(in the rows, 128 means zero)
Named turns come first, each shown by rows before and after it. Which turns, in which order, take the first row of each pair that follows to the second? Write the first one first, as in the answered first pair.
J_210:
[ 98 134 101 127 145 143 107 119 125 130 139 129 126 148 119  82 118 156
 119 148 116 119 160 166 142  92 125 140 105 107 130 135 115 107 121 126
 149 129 160 137 114 152 118] |-> [ 95 144 102 126 148 138 113 119 123 128 136 119 133 149 118  91 116 150
 110 150 122 120 157 157 141  80 133 135 105 106 138 132 115 112 124 122
 148 129 155 142 101 155 126]
[128 160 116 135 141 133 172 116  87 112 162 177 120 161 128 160 106 101
 126 137  95 168 118 153 134 116 145  86  81 115 137 107 116 162 115 141
 130 106 121 158 128 173 141] |-> [131 133 117 133 133 155 161 130 101 111 166 196 100 156 122 132 109 121
 149 133  87 167 117 172 138 147 123  96  66 118 116 118 119 153 112 148
 128 103 133 160 160 163 117]
[107 110 145 114 143 148 167 119 114 133 163  93 157 156 158 151 136 151
 128 127 126 141 133 138 153 138 153 137 121 113 133 120 104 152 133 155
 124 107 147 138 134 149 118] |-> [109  91 139 113 130 160 157 123 118 136 149 109 148 143 157 128 147 162
 148 113 120 143 145 147 159 149 132 128 119 118 123 111 109 138 121 166
 133 111 149 134 140 139  98]
J_546:
[117 127  98 140 114 136 114 136 173 129 149 120  84 125 110  84 135 198
 130 116 122  99  84 143 114 130  81 151 108 130 132 145 123 126 129 125
 145  97 154 128 156 154 113] |-> [134  98  77 118 122 126 135 120 151 116 137 139  96 140 149  81 126 186
 158 127 102 138 126 141 137 132  92 122  85 131 120 117 113 130 124 161
 140 124 137 157 162 160  70]
[115 101 141 123 109 121 119 121 124 139  85 119 147  81 162 129 143  93
 137  78 139 157 152 127 150 133 105 104 139 142 135 101 135 121  98 175
 118 151  81 127 118 110 102] |-> [124 109 169 139 112 111 134 127 133 148 104 111 148  81 156 172 131  83
 127  88 154 147 103 107 136 157 120 128 158 153 135 125 138 142 115 152
 101 135  86 118 132 100 126]
[126 135  94 102  85 119 142 118 129 105  73 104 124 116 147 111 142 127
 113 150 114 101 173  95 104  23 128  63 108 115 158  48 106  98 150 157
 161 107 111  98  30 127 161] |-> [163 109 121 100 103  88 187 111 113 102  93 112 141 135 183 184 113  94
 126 175 112 135 144  63 105  69 175  65 119 138 152  53  97 151 173 166
 113 115  87 119  70 125 144]
[131 164 123 129 171 150 119 131 147 145 150 127 111 115 113 106 124 139
 117 105 129 149 135 139 115  91 126 129 103 103 145 123 144 123 116 130
 156 114 144 135 126 164 145] |-> [144 141 125 119 182 141 141 128 130 138 149 134 118 130 139 125 119 123
 137 114 117 177 149 135 124 105 146 116  97 108 138 114 137 137 117 149
 141 133 129 149 140 165 122]
J_519:
[116 130 122 136 149 123 109 113 117 118 171 116 121 159 125 113 112 131
 114 146 120 123 115 155 125 119 146 154 107 111 119 160 120 154 136 117
 127 118 164 140 138 148 130] |-> [132 113 139 139 145 115 126 118 113 122 176 124 120 152 139 140 107 122
 124 151 122 130  99 140 125 143 153 155 116 122 117 162 125 165 142 123
 109 120 152 144 156 134 126]
[138 130 132 173 145 121 124 140 153 115 132 124 158 103  93 107 150 137
  91 104 117 153 150 116 125 164 112 137 155 114 131 123 127 113 109 129
 107  91 125 143 126 132 141] |-> [133 129 126 171 147 121 122 137 155 108 134 121 157 111  92 105 152 142
  87 105 115 149 151 125 127 154 116 136 150 115 128 124 125 112 108 125
 111  92 126 144 125 138 144]
[130 149 147 138 163 100 111 139 183 109 130  88 145  71 108 176 130 106
 150 139 111 108 106 146 114 117 127 134 112 128 131 104 159 129 122 102
 142 106 118 141  80  98 186] |-> [126 151 144 137 166  99 110 139 180 107 131  88 144  74 105 171 126 110
 148 138 111 105 108 145 112 109 129 137 109 127 139 106 155 133 123  99
 146 107 115 141  76  98 188]
Then:
(two turns a pair)
[142 154 132 112 110 144 140 118 157 113 130 121 117 109 109 103 111 167
  85 120 167  94 125  73 106 142 148 175 116  61 165 186 151 126 147  92
 192 122 131  85 112 152 194] |-> [155 131 109  96 140 137 156  96 135  85 143 126 129 157 125 104  86 160
  95 148 150 124 159  80 121 125 186 166  87  46 163 174 132 142 154 108
 180 135 125 114 116 184 161]
J_546 then J_210
[139 110 155  86 117 146 104 150 185 163 128 148 134  98 134  91 135 146
  96 162 128  92 121 140 102 146  59 175 143 163 104 182 163 121 158 100
 162 116  65 112 173 121 139] |-> [145  85 119  55 126 149 111 133 161 142 107 167 144 119 160  66 128 147
 116 167 107 131 180 152 126 127  70 144 115 152 100 150 156 113 144 136
 167 144  48 138 160 131  99]
J_519 then J_546
[140 124  99 128 130 128 126 117 128 116 137 129 125 130 139 119 120 137
 126 142 121 136 141 152 142 127 138 122 114 123 141 129 118 130 127 137
 118 144 128 139 116 128 104] |-> [142 118 108 132 122 133 125 126 138 127 126 138 117 110 144 119 129 142
 135 128 129 131 135 150 137 147 123 121 124 136 135 134 124 126 120 141
 117 141 125 131 127 111  98]
J_546 then J_210
[145 109 117 109 131 129 140 125 116 126 104 151 131 128 168 115 122 121
 166 117 116 153 158 135 145 139 129 114 123 131 108  93 129 128 117 178
 122 157  99 140 122 117  89] |-> [134 117 106 106 133 136 125 116 121 122 104 148 134 136 160  98 124 134
 158 121 112 146 174 148 149 117 129 114 112 120 111  94 127 118 114 172
 136 155 107 140 108 126  94]
J_519 then J_519
[144  94 116  97 158 133 144 108 121 120 140 126 126 177 151 122 119 110
 116 159  99 123 103 146 137 145 144 128  96 129 138 141 109 120 136 112
  93 119 123 146 169 118 100] |-> [145 104 144 105 142 125 154 119 129 136 130 122 125 152 150 155 124  94
 110 144 119 117  72 122 125 168 135 138 123 147 143 147 116 123 139 106
  87 114 113 135 171  93 120]
J_210 then J_546
[125 152 121 101 135 140 135  95 105 102 146  91 133 137 137 135 111 102
 109 131 104 168 187 135 120 106 179  77  57 105 156 118 112 124 179 146
 103 141 146 159  86 148 109] |-> [103 194 135 127 120 146 103 112 136 116 157  66 126 114  96 136 122 116
  80 119 128 118 142 137  93  96 152 103  71 101 166 149 124 115 184 105
 120 109 171 130  70 140 155]
J_546 then J_546
[110 157 138 126 107 120 115 116 117 144  71 114 138  81 112 115 161 129
  99  94 151 113 153 105 113 106  93 102 163 133 143  88 137  93 104 133
 144 131 119 106  84 100 154] |-> [121 137 121 104 123 110 138 101  93 130  72 124 151 107 142 112 144 116
 118 111 133 144 190 110 134  96 120  83 143 131 136  69 121 105 107 160
 136 156 105 133  84 118 121]
J_546 then J_519
[107 187 158 105 126  99 148 115  91 127 121 117 147 137 173 176 141 107
 111 121 148 135 153 112 118 104 146  96 141 137 164 114 105 122 128 140
 127 124  78 116 107 116 148] |-> [115 137 144 103 109 139 125 141 113 137 111 156 105 109 167 117 159 147
 161  95 135 137 167 145 123 150  86  99 127 144 125 120 116  93 106 168
 135 130  96 109 154  92  98]
J_210 then J_210
[131 114 138 142 126 141  86 151 139 136 109 143 114  89 127 106 143 142
 138 108 131 116 118 134 125 163  91 131 142 141 122 118 145 106 104 144
 122 133 112 109 138 100 100] |-> [137 128 157 152 147 123  98 142 139 127 154 120 121 122 116 149 117 132
 115 138 138 112  70 131 111 163 136 158 146 136 126 150 136 142 131 105
 105 114 126 112 147 119 128]
J_210 then J_210
[110 147 135 143 133 146  95 151 146 114 131 131 137 134 139  71 165 148
 127 128 133 127 142 127 144 129  74  96  96 138 109  99 134 127 109 132
 119 130 120  98 122 130  93] |-> [125 146 174 158 139 126 117 155 152 119 158 120 142 134 137 134 152 136
 118 139 145 120  85 100 125 163 101 119 121 154 109 128 132 161 130 115
  89 112 118  88 148 121 115]
J_546 then J_546
